128 stands for zero in the data rows.
Some points:
[130, 126, 178, 105, 121, 114, 151, 153, 150, 105, 108, 148, 145, 66, 151, 154, 143, 128, 104, 122, 131, 101, 111, 173, 107, 118, 135, 175, 132, 155, 139, 117, 148, 177]
[135, 121, 157, 153, 138, 146, 151, 113, 128, 133, 147, 91, 97, 139, 166, 85, 137, 102, 95, 124, 143, 107, 109, 107, 92, 133, 156, 148, 149, 116, 143, 144, 123, 133]
[123, 91, 103, 119, 147, 78, 128, 114, 127, 127, 128, 156, 134, 143, 101, 141, 92, 127, 166, 140, 125, 130, 131, 106, 149, 118, 126, 160, 157, 125, 158, 128, 105, 123]
[109, 117, 92, 125, 129, 144, 162, 74, 94, 109, 143, 150, 116, 141, 136, 131, 122, 177, 61, 167, 122, 151, 29, 103, 157, 115, 75, 125, 100, 123, 103, 147, 132, 170]
[126, 149, 112, 147, 87, 99, 134, 146, 83, 124, 158, 133, 145, 128, 123, 125, 144, 134, 140, 102, 134, 153, 125, 160, 123, 108, 135, 139, 123, 154, 131, 104, 158, 127]
[125, 149, 117, 145, 126, 100, 142, 93, 128, 124, 101, 122, 124, 120, 138, 123, 152, 140, 148, 107, 115, 124, 125, 161, 133, 156, 105, 137, 136, 147, 124, 115, 131, 112]
[147, 121, 119, 120, 155, 170, 122, 137, 148, 118, 104, 149, 125, 136, 89, 70, 128, 164, 120, 143, 133, 87, 99, 165, 116, 120, 147, 145, 131, 106, 155, 78, 117, 96]
[93, 184, 134, 128, 118, 140, 114, 173, 134, 107, 137, 140, 167, 130, 131, 81, 91, 119, 124, 83, 132, 102, 103, 95, 144, 147, 103, 103, 127, 145, 126, 157, 101, 131]
[145, 107, 66, 142, 120, 151, 102, 113, 114, 69, 135, 143, 121, 112, 155, 143, 118, 124, 139, 117, 126, 113, 150, 152, 109, 118, 169, 131, 114, 114, 86, 135, 162, 98]
[180, 165, 160, 134, 137, 150, 119, 84, 174, 113, 153, 110, 106, 122, 108, 144, 99, 125, 112, 126, 120, 147, 146, 103, 139, 107, 111, 149, 139, 138, 116, 112, 169, 123]
[94, 150, 134, 64, 145, 66, 119, 113, 159, 150, 161, 104, 191, 136, 124, 131, 125, 145, 102, 183, 150, 150, 130, 140, 60, 109, 133, 108, 77, 123, 93, 118, 147, 90]
[134, 115, 138, 144, 106, 145, 107, 158, 155, 97, 146, 79, 145, 122, 107, 170, 143, 134, 157, 135, 124, 137, 103, 128, 136, 147, 115, 136, 110, 94, 120, 162, 113, 126]
[127, 124, 141, 131, 99, 136, 106, 136, 118, 123, 134, 131, 137, 165, 120, 125, 107, 133, 101, 107, 107, 135, 160, 168, 163, 125, 81, 129, 132, 84, 148, 132, 151, 127]
[118, 112, 129, 92, 142, 126, 136, 80, 108, 125, 100, 104, 135, 123, 163, 132, 96, 160, 164, 131, 134, 87, 164, 118, 135, 173, 117, 138, 119, 154, 142, 145, 119, 139]
[159, 127, 123, 127, 135, 130, 159, 160, 134, 167, 127, 154, 111, 104, 121, 121, 118, 119, 138, 139, 106, 152, 125, 150, 158, 169, 145, 135, 133, 134, 61, 129, 109, 139]
[73, 113, 110, 109, 122, 160, 134, 141, 110, 126, 137, 132, 130, 67, 70, 116, 153, 122, 120, 156, 142, 129, 140, 100, 113, 167, 129, 115, 188, 137, 168, 163, 177, 113]
[144, 134, 137, 144, 152, 109, 117, 120, 71, 126, 126, 119, 113, 114, 93, 113, 144, 136, 124, 71, 126, 131, 132, 93, 95, 138, 141, 106, 86, 147, 134, 117, 104, 144]
[120, 176, 113, 134, 131, 164, 119, 119, 141, 112, 164, 141, 132, 129, 116, 165, 92, 147, 135, 121, 136, 103, 146, 149, 113, 152, 136, 112, 107, 106, 146, 138, 81, 179]
[144, 143, 118, 151, 124, 127, 147, 104, 140, 149, 144, 126, 127, 125, 112, 120, 169, 134, 127, 106, 146, 98, 151, 131, 138, 148, 97, 151, 135, 129, 112, 113, 157, 117]
[68, 129, 160, 128, 174, 101, 126, 110, 142, 144, 161, 116, 115, 131, 131, 161, 124, 106, 140, 100, 120, 99, 83, 160, 149, 143, 145, 100, 127, 100, 92, 136, 125, 61]
[153, 106, 124, 130, 105, 117, 132, 139, 116, 142, 157, 116, 108, 106, 129, 162, 82, 94, 80, 126, 105, 113, 130, 139, 121, 135, 139, 85, 120, 150, 150, 119, 152, 117]
[143, 134, 103, 130, 139, 98, 99, 122, 136, 143, 93, 114, 150, 76, 145, 123, 139, 77, 113, 123, 119, 156, 122, 135, 152, 114, 131, 143, 133, 77, 147, 140, 106, 153]
[69, 121, 133, 167, 103, 148, 150, 132, 92, 151, 101, 111, 119, 125, 143, 111, 72, 103, 132, 135, 142, 129, 149, 115, 103, 102, 92, 156, 135, 99, 87, 74, 131, 143]
[137, 81, 152, 141, 160, 124, 99, 126, 122, 118, 128, 147, 147, 148, 141, 120, 128, 143, 115, 90, 127, 167, 135, 152, 84, 137, 110, 142, 169, 106, 115, 169, 113, 131]
[133, 170, 145, 116, 138, 141, 184, 124, 107, 123, 110, 159, 123, 170, 140, 140, 132, 112, 133, 132, 90, 184, 148, 141, 117, 142, 151, 137, 127, 120, 171, 131, 131, 95]
[110, 131, 123, 129, 162, 185, 105, 152, 104, 138, 114, 66, 100, 156, 119, 182, 153, 101, 134, 159, 151, 137, 98, 172, 133, 107, 106, 152, 120, 179, 131, 125, 96, 117]
[126, 135, 142, 77, 115, 120, 92, 102, 114, 91, 135, 127, 108, 142, 82, 85, 140, 76, 122, 142, 93, 126, 152, 128, 133, 122, 143, 147, 132, 150, 95, 123, 116, 145]
[124, 120, 85, 134, 118, 112, 109, 144, 157, 174, 137, 107, 125, 133, 135, 151, 119, 169, 111, 87, 100, 132, 114, 107, 128, 122, 134, 162, 148, 127, 164, 124, 133, 122]
[173, 151, 151, 121, 121, 130, 126, 152, 91, 125, 129, 117, 109, 91, 167, 112, 127, 164, 175, 180, 87, 117, 106, 126, 95, 113, 79, 88, 177, 115, 128, 137, 132, 106]
[165, 142, 115, 148, 140, 150, 117, 126, 115, 167, 135, 140, 180, 151, 118, 134, 98, 138, 121, 139, 140, 134, 141, 120, 117, 132, 154, 145, 158, 178, 101, 138, 119, 128]
[151, 111, 128, 98, 85, 136, 109, 134, 116, 142, 105, 81, 124, 172, 143, 107, 124, 136, 124, 125, 128, 138, 111, 130, 145, 187, 172, 127, 112, 111, 134, 115, 150, 143]
[145, 130, 87, 138, 107, 121, 133, 88, 151, 126, 119, 126, 168, 137, 164, 116, 156, 72, 137, 136, 124, 114, 113, 129, 136, 112, 114, 101, 160, 147, 167, 118, 94, 122]
[85, 144, 146, 187, 134, 123, 113, 99, 150, 162, 122, 137, 119, 123, 112, 100, 137, 148, 174, 170, 115, 147, 137, 158, 140, 94, 173, 75, 129, 132, 154, 146, 158, 194]
[144, 100, 163, 104, 94, 115, 106, 115, 115, 142, 150, 135, 119, 126, 128, 118, 128, 153, 124, 105, 166, 132, 134, 146, 169, 94, 143, 109, 154, 155, 120, 124, 107, 121]
[136, 147, 145, 123, 89, 150, 133, 105, 109, 151, 68, 135, 133, 81, 103, 152, 138, 152, 110, 128, 161, 131, 143, 105, 144, 111, 139, 124, 120, 99, 128, 137, 90, 84]
[112, 154, 103, 86, 112, 145, 132, 144, 151, 124, 184, 134, 70, 113, 169, 117, 144, 144, 144, 113, 129, 159, 145, 124, 138, 105, 142, 155, 123, 120, 138, 118, 101, 120]
[146, 114, 140, 166, 120, 127, 122, 122, 148, 126, 147, 146, 138, 131, 130, 109, 164, 109, 133, 156, 160, 133, 139, 107, 139, 180, 110, 125, 103, 108, 128, 122, 122, 120]
[120, 115, 154, 147, 63, 118, 151, 124, 149, 91, 126, 150, 136, 151, 109, 158, 118, 124, 158, 125, 130, 131, 104, 106, 100, 137, 155, 138, 144, 140, 121, 107, 104, 128]
[145, 90, 145, 124, 149, 129, 131, 138, 111, 146, 167, 165, 124, 128, 146, 121, 136, 98, 114, 136, 176, 129, 162, 130, 133, 126, 112, 129, 102, 124, 153, 125, 114, 134]
[108, 90, 148, 94, 147, 165, 124, 130, 135, 181, 121, 163, 160, 146, 141, 166, 194, 111, 151, 106, 61, 88, 127, 93, 116, 93, 129, 110, 105, 113, 96, 119, 150, 144]
[127, 118, 151, 145, 155, 131, 148, 150, 121, 100, 124, 114, 176, 106, 154, 111, 115, 135, 147, 139, 120, 126, 126, 113, 177, 105, 161, 163, 91, 149, 147, 153, 172, 113]
[110, 99, 123, 156, 130, 127, 80, 157, 172, 117, 92, 150, 102, 115, 148, 106, 126, 142, 108, 140, 102, 159, 149, 107, 122, 156, 99, 116, 90, 181, 135, 96, 115, 97]
[119, 163, 112, 96, 140, 123, 103, 154, 149, 132, 63, 175, 78, 174, 136, 135, 116, 102, 146, 119, 206, 139, 83, 99, 117, 125, 119, 91, 128, 132, 122, 153, 200, 154]
[104, 147, 110, 122, 190, 107, 144, 167, 121, 70, 107, 95, 145, 153, 147, 168, 164, 159, 79, 158, 140, 130, 153, 89, 170, 117, 142, 70, 186, 104, 105, 61, 127, 166]
[151, 88, 107, 106, 144, 144, 196, 132, 158, 123, 124, 101, 131, 120, 98, 106, 111, 126, 159, 84, 132, 151, 140, 144, 111, 106, 107, 90, 110, 124, 131, 131, 124, 140]
[160, 138, 120, 139, 142, 84, 124, 147, 97, 135, 142, 142, 107, 133, 98, 142, 119, 117, 148, 142, 123, 89, 124, 105, 119, 132, 123, 160, 107, 103, 144, 120, 121, 136]
[128, 126, 121, 152, 108, 89, 160, 152, 151, 125, 100, 115, 100, 159, 118, 115, 138, 135, 106, 142, 117, 90, 171, 135, 127, 98, 133, 135, 113, 141, 105, 200, 110, 116]
These points spread out most along one direction. Take the direction at right angles to it along which they spread out most. Go by this last direction. How far along it is each point below, from 0 to 99? The average is 50, and the first point in the table lies past the average. One standard deviation of the points above along it is 16.
[145, 107, 66, 142, 120, 151, 102, 113, 114, 69, 135, 143, 121, 112, 155, 143, 118, 124, 139, 117, 126, 113, 150, 152, 109, 118, 169, 131, 114, 114, 86, 135, 162, 98] 58
[110, 99, 123, 156, 130, 127, 80, 157, 172, 117, 92, 150, 102, 115, 148, 106, 126, 142, 108, 140, 102, 159, 149, 107, 122, 156, 99, 116, 90, 181, 135, 96, 115, 97] 39
[144, 100, 163, 104, 94, 115, 106, 115, 115, 142, 150, 135, 119, 126, 128, 118, 128, 153, 124, 105, 166, 132, 134, 146, 169, 94, 143, 109, 154, 155, 120, 124, 107, 121] 52
[160, 138, 120, 139, 142, 84, 124, 147, 97, 135, 142, 142, 107, 133, 98, 142, 119, 117, 148, 142, 123, 89, 124, 105, 119, 132, 123, 160, 107, 103, 144, 120, 121, 136] 48
[137, 81, 152, 141, 160, 124, 99, 126, 122, 118, 128, 147, 147, 148, 141, 120, 128, 143, 115, 90, 127, 167, 135, 152, 84, 137, 110, 142, 169, 106, 115, 169, 113, 131] 54
[124, 120, 85, 134, 118, 112, 109, 144, 157, 174, 137, 107, 125, 133, 135, 151, 119, 169, 111, 87, 100, 132, 114, 107, 128, 122, 134, 162, 148, 127, 164, 124, 133, 122] 50
[73, 113, 110, 109, 122, 160, 134, 141, 110, 126, 137, 132, 130, 67, 70, 116, 153, 122, 120, 156, 142, 129, 140, 100, 113, 167, 129, 115, 188, 137, 168, 163, 177, 113] 33
[128, 126, 121, 152, 108, 89, 160, 152, 151, 125, 100, 115, 100, 159, 118, 115, 138, 135, 106, 142, 117, 90, 171, 135, 127, 98, 133, 135, 113, 141, 105, 200, 110, 116] 55
[123, 91, 103, 119, 147, 78, 128, 114, 127, 127, 128, 156, 134, 143, 101, 141, 92, 127, 166, 140, 125, 130, 131, 106, 149, 118, 126, 160, 157, 125, 158, 128, 105, 123] 47
[135, 121, 157, 153, 138, 146, 151, 113, 128, 133, 147, 91, 97, 139, 166, 85, 137, 102, 95, 124, 143, 107, 109, 107, 92, 133, 156, 148, 149, 116, 143, 144, 123, 133] 41
[180, 165, 160, 134, 137, 150, 119, 84, 174, 113, 153, 110, 106, 122, 108, 144, 99, 125, 112, 126, 120, 147, 146, 103, 139, 107, 111, 149, 139, 138, 116, 112, 169, 123] 48
[125, 149, 117, 145, 126, 100, 142, 93, 128, 124, 101, 122, 124, 120, 138, 123, 152, 140, 148, 107, 115, 124, 125, 161, 133, 156, 105, 137, 136, 147, 124, 115, 131, 112] 49
[144, 143, 118, 151, 124, 127, 147, 104, 140, 149, 144, 126, 127, 125, 112, 120, 169, 134, 127, 106, 146, 98, 151, 131, 138, 148, 97, 151, 135, 129, 112, 113, 157, 117] 51
